Each row is where one point has got to under a steady rotation. How many ticks took it there?
The counts run from 0 to 358.
[ 1.21 -2.25 -0.72  0.53 -0.03 -1.51  1.47 -1.16 -1.82  1.14 -1.49 -1.99
 -1.70 -0.29  0.12  0.30  1.91 -0.20 -1.96 -0.11 -0.15  0.28  0.27  1.32
 -0.50  0.49 -2.68  1.68  0.07  1.35  0.04  0.69 -0.46 -1.48 -4.72 -1.51
 -0.86 -1.67  0.42 -1.26  2.76 -0.41  2.25]	230
[ 2.59 -0.70 -1.96  0.11  1.61 -1.20  1.06 -1.90 -2.42  1.14 -1.68 -1.21
 -0.97 -0.43 -0.20 -0.36  2.13 -0.64 -0.93 -1.66  0.08  0.80 -1.98  0.79
 -1.85 -0.98 -1.79  2.51 -0.48  0.75 -0.85  0.10 -0.48 -1.54 -1.36 -3.18
 -0.65 -1.87 -0.42 -1.00  3.67 -1.13  1.27]	227
[-0.65  0.44 -0.87 -0.01  1.77  1.04  1.40  0.78 -0.06  0.98 -0.75  1.22
 -0.83  1.49 -0.36 -0.57 -0.31 -0.88 -2.33 -1.58 -0.17 -1.13  3.42 -0.96
 -3.42  0.04 -0.68 -0.57  1.09  0.87 -1.35  0.60  2.27  1.85 -4.12 -1.69
  2.73 -0.14  0.95 -0.62  0.35  0.16  1.86]	188
[ 1.62  1.81 -1.28  1.67  0.13 -0.39  0.09 -1.49  0.62 -2.13  0.34  3.29
  0.18  1.22 -0.47  0.74  0.03  0.85 -0.50 -0.23 -3.21 -0.52  0.88 -0.29
 -2.21 -0.76  1.92  0.34  0.93  0.33  0.47 -0.52 -1.00  0.12 -1.04  0.59
  0.77 -0.38  3.30 -2.12  3.03 -3.80  0.93]	251
[-0.19 -1.79 -1.57 -0.67  1.21 -2.04 -0.15 -0.41 -1.21 -0.35 -1.62 -2.93
 -1.59 -1.61 -2.36  2.32  0.43  0.15 -3.59 -0.90 -1.64 -0.90  0.48  1.53
 -0.60 -0.48 -0.77  1.58  2.09  1.87 -0.68  1.00  0.50  1.97 -2.63 -1.10
  2.91 -0.05  0.83 -1.38  1.45 -1.37  0.61]	109
[ 0.06 -2.15 -1.71 -1.95  0.51 -0.55  2.24  0.83  1.54  2.10  1.20  0.58
 -0.30  0.91 -1.09  0.08 -0.69  0.21 -2.66  0.64 -0.44 -0.32  3.54 -0.97
 -3.41  0.04 -1.71 -0.11 -0.07  1.09  1.22  0.93  0.22 -1.15 -2.63  0.58
  0.02 -1.51 -0.10  0.48  2.72 -0.28  2.78]	62
[ 1.76  0.07 -0.83 -0.30  2.31 -1.41  0.50  0.13 -0.58 -0.90 -1.66  1.72
 -2.77  0.48  0.22 -0.05  1.18 -0.21 -0.89 -0.52 -1.73 -0.85 -0.77 -0.80
 -2.38 -0.05 -1.48  0.48  0.57  2.50  1.35 -0.62 -2.99 -1.53 -0.85  0.97
  0.97 -0.85 -0.21  0.32  4.94 -1.73 -1.76]	240
[ 0.10 -1.24 -0.22 -1.39  0.16 -1.20  0.53 -1.01 -0.76 -0.42 -0.81  0.67
 -2.45  1.41  0.37  2.12  0.34 -1.16 -1.07 -1.27  0.52  0.17  0.26  0.70
 -3.96 -3.07 -0.86 -1.39  0.40 -0.74  0.49 -0.55 -2.76 -1.72 -1.22  0.30
 -0.52 -1.39 -1.00 -1.79  2.72 -2.31  3.30]	46
[-0.67 -0.61 -2.63 -0.90  1.94  0.36  0.30  1.37  1.14  2.63  0.44  2.55
 -0.20 -2.40 -1.02  2.21 -1.87 -0.58 -2.50 -1.62  0.99  0.33  1.37 -0.24
 -2.49  0.19  0.00  2.30  0.32  0.44 -0.14  0.59  0.05  0.97  0.77 -1.76
  0.58 -1.58  0.25 -0.07  3.77 -1.76  2.74]	182
[ 2.85 -0.72 -2.72 -0.69  1.05 -0.95  0.68 -0.17 -1.33  0.18 -3.66 -0.14
 -2.58 -1.63 -0.70  0.08  1.14 -0.75  0.42 -2.76 -1.01  1.09 -1.49  2.04
 -1.58 -1.37 -0.58  2.76 -0.08  0.87 -0.42  0.61 -1.14 -0.72  0.18 -2.44
  0.23 -1.74 -0.05  0.09  2.31 -1.44  1.49]	225
[ 1.26  0.88 -0.64 -0.49  0.28 -0.51 -1.66 -1.26  0.37 -2.37 -1.95  0.83
 -2.07  1.08 -0.16  1.14  1.11 -0.09 -1.05 -2.02 -1.74 -0.54 -1.18 -0.78
 -3.09  0.42  0.92  1.13  0.58  1.61 -0.03 -1.27 -3.94  0.12  0.67  1.26
  1.48 -0.97  0.77 -0.41  3.43 -3.38  0.31]	41
[ 1.68  0.74 -3.53 -2.36  0.28  3.29 -1.24 -1.43 -1.19 -0.52 -1.77  0.25
 -0.91 -2.18  2.13  0.50  1.04 -1.14 -1.07  0.14 -1.36  0.19 -0.70 -0.48
 -2.43  0.20 -3.19  1.54  0.06  0.63 -0.14 -0.39 -0.85  1.72  1.45 -1.60
  0.29 -1.17  0.67 -2.29  2.65 -0.59 -0.39]	211
[ 0.64  0.05 -1.61 -1.28  1.39 -0.15 -3.13  0.09  0.42  0.76 -0.40  2.21
 -2.58  0.51  2.94  0.28  0.83 -0.21 -0.02 -2.52  0.45 -2.28  1.51  0.77
 -2.56  0.96 -1.50  1.02  1.46 -0.48 -1.70  0.10 -0.42  2.35 -0.57 -0.94
  1.51  0.59  2.21  0.18  1.46 -1.82  2.74]	296
[ 1.13 -0.14 -0.47 -0.27  0.47 -0.13 -0.82 -1.93 -1.04 -1.04 -0.72  1.00
 -1.72  1.33  0.34  1.59  0.28 -1.57 -1.60 -1.29  0.81  0.34 -1.42 -0.05
 -4.18 -1.65 -0.43 -0.29 -0.01  0.48 -0.01 -1.96 -3.35 -0.88  0.02  0.12
 -0.70 -1.66 -0.22 -2.19  3.77 -3.27  1.34]	44
[ 2.61  0.20 -1.66 -0.92  2.72 -0.33  1.31  1.79  0.64  0.19 -3.42  0.84
 -2.42  0.81 -0.93  0.01  0.66 -0.28 -0.10 -1.81 -0.72 -0.35  2.31  2.11
 -1.99 -2.13 -1.52  0.65  1.58 -0.25 -1.27  0.40  2.56  0.66 -3.22 -1.77
  1.49  0.44  0.66 -0.59  1.43 -0.51 -0.60]	312
[ 2.28 -1.64 -1.44 -0.73  1.48  0.23  1.70  0.43  1.01  2.47  0.57  1.71
  0.61  0.14 -0.45  0.21 -1.79  0.16 -1.15 -0.27  0.80  0.72  2.15 -0.39
 -4.21 -0.63 -1.78  0.46 -0.54  0.61  1.12 -0.62 -0.55 -1.36 -0.56 -0.67
 -1.52 -2.15  0.20  0.99  4.53 -0.80  1.47]	59
[ 1.27  0.57 -2.37 -1.93  0.95  0.61 -0.21  0.66 -1.23 -0.83 -2.15  1.30
 -0.29 -0.07  1.39 -1.96  1.41 -0.56  0.92  0.71 -1.78 -3.14  1.68 -2.19
  0.36 -0.87 -2.08 -0.56  2.14  1.39  0.43 -0.31  0.31 -0.22 -3.25 -0.73
 -0.83 -1.20  1.59 -3.53  2.51 -1.24 -0.13]	326
[ 2.68  0.03 -1.21 -0.38  0.61 -1.24  1.52 -1.51 -0.39  0.40 -1.88  1.26
  0.38  0.37  0.19 -2.97  1.70  0.24 -0.33 -0.63 -1.71  0.36  2.08 -1.42
 -3.58 -1.14 -1.81  0.85 -0.30  2.55 -0.95 -0.53 -0.32 -0.51 -3.12  0.22
 -1.66 -0.65  2.79 -0.50 -0.51 -1.55  1.28]	144
[-0.31  1.08  1.16  1.79 -0.75 -1.27  2.11  1.55  0.02 -0.20 -2.49  1.51
  1.18 -0.81  0.46 -0.74  1.49  0.64 -1.58 -1.52  0.09 -0.13  0.41 -1.59
 -2.70  1.42  0.52  1.13  1.17  3.46 -1.54  0.54 -1.12 -1.56 -4.40  0.73
  0.01  0.05  2.01 -0.64  2.45 -0.66  1.05]	358
[-0.15 -0.39 -2.61 -2.16  2.35  0.15 -0.15 -0.94 -1.85  0.15  0.34  1.38
 -0.94 -2.65  1.09  1.43 -1.01 -0.72 -1.75  1.29 -2.03 -1.39  0.46 -0.23
 -1.76 -1.74 -2.94 -0.98  2.02  0.35  0.76 -0.14 -0.09  1.96  0.63 -1.35
  1.35 -0.06  0.95 -2.94  2.51 -1.73 -0.35]	1
[ 2.13  1.42 -1.92 -1.17  0.30  2.32 -0.25  0.68  0.47  0.71 -1.62  0.10
 -0.91 -1.95 -2.30  1.61 -1.95  0.97 -1.02 -1.29 -1.67 -2.53  1.10 -0.86
 -2.19  0.75  1.82  1.36  1.57  0.70  0.85  1.27  0.97  0.63 -1.22 -3.33
  1.73 -1.59 -0.01  0.56  2.91  0.50 -0.94]	194
[ 1.58 -0.30 -0.46  1.35 -1.62 -1.02  1.05 -0.42  1.73 -0.43  0.17  0.65
  0.50  1.96  0.02  2.24  0.18  0.82 -1.51 -0.75 -0.84 -1.65  1.12  1.45
 -2.19  0.25  1.61  0.51  1.90 -0.63 -0.58  0.56 -0.34 -0.83 -3.55  0.73
 -1.12 -0.90  1.51 -0.78  2.23 -3.42  4.39]	51
[ 2.00 -0.54 -1.82 -0.77 -0.45 -1.12  1.51 -1.90 -1.65 -0.92 -2.76 -1.49
 -0.67  0.61 -0.45 -1.10  3.04  0.72 -1.24 -0.10 -2.27 -1.09  0.37  0.75
 -3.31 -0.10 -0.48  0.08  1.91  2.60 -1.84  1.00  1.98  0.05 -4.04 -0.31
 -0.63 -0.04  1.27 -0.36 -0.87 -0.27  0.84]	21
[ 2.03  1.60  0.92  0.62 -2.35  0.73  0.01 -0.72  0.44 -1.24  0.08  0.53
 -0.53 -0.01 -0.36  1.93  0.76  0.92 -2.71 -1.17 -1.18 -0.16 -1.23 -0.87
 -5.16  1.62  0.47  0.97  0.17 -0.58 -0.29  0.45 -3.60 -0.81 -1.11 -0.04
  2.78  0.58 -0.19 -0.05  2.70 -1.25  0.91]	164
[ 3.53 -0.33 -1.01  1.09 -0.30 -0.57  1.29  0.12  2.12  0.24 -0.71  2.23
 -0.97  0.65 -0.34  1.60 -1.19  0.67 -0.96 -1.46 -1.70 -0.51  1.57  1.46
 -3.12  0.60  1.38  1.28  1.04 -0.02  0.21 -0.42 -1.38  0.58 -1.20  0.43
 -0.23 -0.47  2.60  1.90  1.19 -3.42  2.33]	54
[-1.14  0.52 -0.91  0.17 -0.21 -1.35  2.79 -0.17  0.55 -2.53 -0.61  0.92
  0.13  0.70 -0.18  1.42  0.87  1.21 -1.63  0.11 -3.27 -0.52  0.99 -0.83
 -1.48 -1.26  1.34 -0.77  1.63 -0.46  0.38  0.30 -1.77  0.12 -2.62  2.45
  1.50  0.64  1.56 -3.06  3.03 -2.99  2.11]	248
[-1.29 -0.41  0.48 -0.88 -1.25 -0.57  0.51 -0.22 -0.33 -1.53 -2.85 -1.09
 -0.30 -0.85  1.78  0.76  2.38  0.49 -0.80 -0.70 -0.07 -0.52  1.88 -0.81
 -1.44  0.59 -0.54  0.43  0.71  1.59 -0.17  0.13 -2.54 -0.71 -5.10  2.23
 -0.99  0.54  2.01 -2.67  2.59 -1.22  1.48]	35
[-0.86 -0.63  0.57 -0.96  1.02 -1.22  2.78 -0.25 -1.00 -1.44 -1.20  0.73
 -1.79  0.94  0.17  1.20  0.80 -1.02 -3.09  0.99 -1.34  0.24  0.00 -0.68
 -2.58 -1.43 -2.38 -1.40  0.68  0.78  1.42 -0.17 -2.41 -1.11 -2.66  2.19
  1.32 -0.46 -1.36 -2.44  3.60 -1.29  0.59]	244
[ 3.14  0.02 -2.73 -0.02  1.06 -0.91  0.81 -0.77 -1.08 -0.72 -3.89 -0.25
 -1.49 -1.40 -0.51 -0.60  1.64 -0.83 -0.08 -3.25 -1.61  0.87 -2.22  1.54
 -2.35 -0.95 -0.06  2.51  0.32  1.10 -1.67  0.08 -0.83  0.39  0.33 -2.09
  0.52 -0.90  0.36 -0.29  1.47 -2.14  0.74]	224
[ 0.01  0.09 -1.91 -2.13 -0.49  0.03 -1.45  0.31 -0.24 -1.12 -0.47  0.55
 -1.13 -2.13 -2.05 -0.34  1.02  1.83  0.04 -1.87  0.19 -1.00  2.81 -1.67
 -4.68 -0.39  1.73  0.64  0.44  0.95 -1.40  0.61 -1.66  1.12 -1.55 -0.90
  2.36  2.57  2.50 -1.31  0.78 -0.27 -0.11]	280
[ 2.96  0.64 -1.79 -0.95  0.18 -0.90  1.83 -0.91 -0.46 -0.90 -3.71 -1.08
  0.04 -2.78 -1.13 -0.54  1.89  1.94 -0.80 -1.82 -2.90 -0.47 -1.31  0.31
 -2.66  0.94  0.57  1.97  1.92  2.61 -0.88  0.32 -1.09 -0.22 -1.36  0.00
 -0.56  0.32  0.69  1.26  0.97 -0.69 -1.17]	25
[ 3.73 -0.87 -1.67  0.24 -3.60  0.27  1.40  0.30 -0.17 -1.04 -3.30 -0.15
  0.72 -0.75  0.66  0.83  0.80  0.63 -0.47 -0.19 -2.76  1.35 -1.11  1.23
 -3.39  0.45  0.02 -0.10  0.02  1.93 -0.60  2.25 -0.81 -1.56 -1.64  0.12
 -0.69 -2.21  2.05  0.49  0.93 -0.81  1.44]	345
[ 1.38  1.98 -1.39 -0.17  0.95  1.68  1.05  1.24  0.71 -0.02 -2.14 -0.23
  0.45 -0.07 -1.69  0.47 -1.56  1.08 -1.60 -2.69 -2.12 -1.80  1.02 -1.55
 -2.95  1.01  1.48 -0.05  2.32  0.43 -0.73  0.81  1.67  1.98 -2.38 -2.06
  3.48 -0.54  0.20  0.79  1.48  0.14 -0.45]	192
[-0.82  0.37 -0.84 -1.25 -1.70  2.20  1.85 -1.07  0.12  0.89  0.55  0.17
  0.32 -1.56 -1.80  0.75  0.81  0.68 -3.34  0.89  0.46 -0.05  1.95 -2.26
 -4.46  2.08  0.02  1.76 -0.85  1.43  0.12  1.81 -0.24 -0.71 -2.81 -0.71
  0.17 -0.65 -0.68 -0.05  2.02  1.61  1.98]	274
[ 0.69  1.88  0.70 -1.70 -1.14  2.22 -0.38 -0.50 -0.54  1.24  0.52  1.78
 -0.85 -1.14 -1.72  0.56 -0.60 -0.86 -1.94  0.93 -0.11 -0.84  2.34 -2.74
 -3.66 -0.98 -1.70  1.03 -0.77 -0.69  0.77  1.26 -0.54 -1.55 -2.76 -2.24
  1.88 -1.52 -1.52 -2.25  2.01  0.49  1.09]	75
[ 2.55 -0.19 -0.59 -1.40 -0.02 -0.97  1.58 -0.53 -0.02  0.48 -3.08  0.98
  0.02 -0.10  0.39 -2.86  1.12  0.35  0.41 -0.97 -2.35  0.69  2.16 -1.31
 -3.82 -0.88 -1.63  0.38 -0.71  2.47 -0.46 -0.21 -1.01 -0.92 -3.39  0.74
 -1.00 -1.35  1.88  0.67 -0.92 -1.11  1.81]	145
[ 0.69 -0.87 -0.32 -0.16 -1.06 -2.13  1.66 -0.05  1.00 -0.19 -0.20  0.41
 -0.35  2.03 -0.04  2.13  0.41  1.09 -0.96 -1.26 -0.98 -1.09  1.38  1.11
 -2.56 -0.76  0.73 -0.38  1.98 -1.30 -0.50  0.64 -0.83 -1.11 -3.00  1.36
 -0.34 -0.65  0.93 -0.69  1.87 -2.94  5.15]	50
[ 1.08  1.38 -2.87 -0.02 -0.53  3.44  1.72 -1.43 -0.54 -0.60 -3.36  1.09
 -0.81 -2.25  1.20  1.60 -0.10 -0.75 -1.47 -0.09 -3.14 -0.05 -0.23  1.03
 -1.89  0.71  1.10  1.26  0.41  1.57  0.08  1.38  0.67  1.74  0.20 -1.29
  0.05 -3.21  0.98  0.14  0.70 -0.94  1.37]	11
[ 1.61  0.09 -2.83 -0.31 -1.01 -0.22  0.01 -0.32 -0.16 -2.48 -3.40 -1.09
 -1.08  0.52 -0.13 -0.32  2.86 -0.79 -1.81 -1.36 -2.68 -0.88 -1.04  1.37
 -1.78  0.55  0.40  1.31  1.67  1.52 -2.80  1.44  0.89  1.44 -1.33  0.03
  0.84 -0.93  1.35 -1.26 -0.83 -1.90  2.32]	220
[ 1.05  0.17 -2.34 -0.53 -0.68  0.94  1.74  2.23  2.47 -0.24 -0.84  2.13
  0.83 -1.15 -2.86  0.56 -0.92 -0.24 -2.19  0.13 -0.56 -1.66  3.39 -1.88
 -2.74  1.12  1.72  0.75  1.39  1.85 -0.30 -0.25 -0.47  1.12 -2.72  0.55
  0.11  0.18  1.95 -1.39  0.80 -1.39  0.21]	67
[-0.53 -1.00 -3.67 -3.25 -0.24  2.12 -0.96 -1.07 -1.58 -0.47 -1.98 -0.81
 -1.10 -1.29  2.31  0.38  1.98 -1.45 -0.30  0.23  0.11  0.58  0.47  0.33
 -1.82 -1.06 -2.89  0.17 -0.11  0.08 -0.72  1.37  0.61  0.03  0.11 -1.25
 -0.57 -2.19  0.32 -3.51  2.72 -0.39  2.20]	214
[-0.83  0.55  0.02 -0.02 -0.95 -0.11  0.43 -0.59 -0.14 -1.95 -2.64 -1.19
  0.86 -0.03  1.90  0.14  2.51  0.72 -1.10 -1.20 -0.42 -0.73  0.40 -1.63
 -1.73  1.00 -0.01  0.20  1.33  1.69 -0.82 -0.52 -2.34 -0.22 -4.16  1.91
 -0.17  0.46  2.18 -2.99  2.93 -1.49  1.48]	36
[ 3.09  0.39 -1.88 -2.38 -1.11  1.50 -3.44  0.59 -0.77  0.41 -0.31  2.85
 -2.52 -1.72  1.56 -0.15 -0.30 -0.51  0.65 -0.14 -1.18 -3.03  0.73 -0.68
 -3.51  0.39 -1.86  0.33  1.19  0.09 -0.40  1.59 -1.11 -0.11  0.58 -2.19
  1.10 -0.87  1.03  0.72  0.32 -0.53  0.90]	86
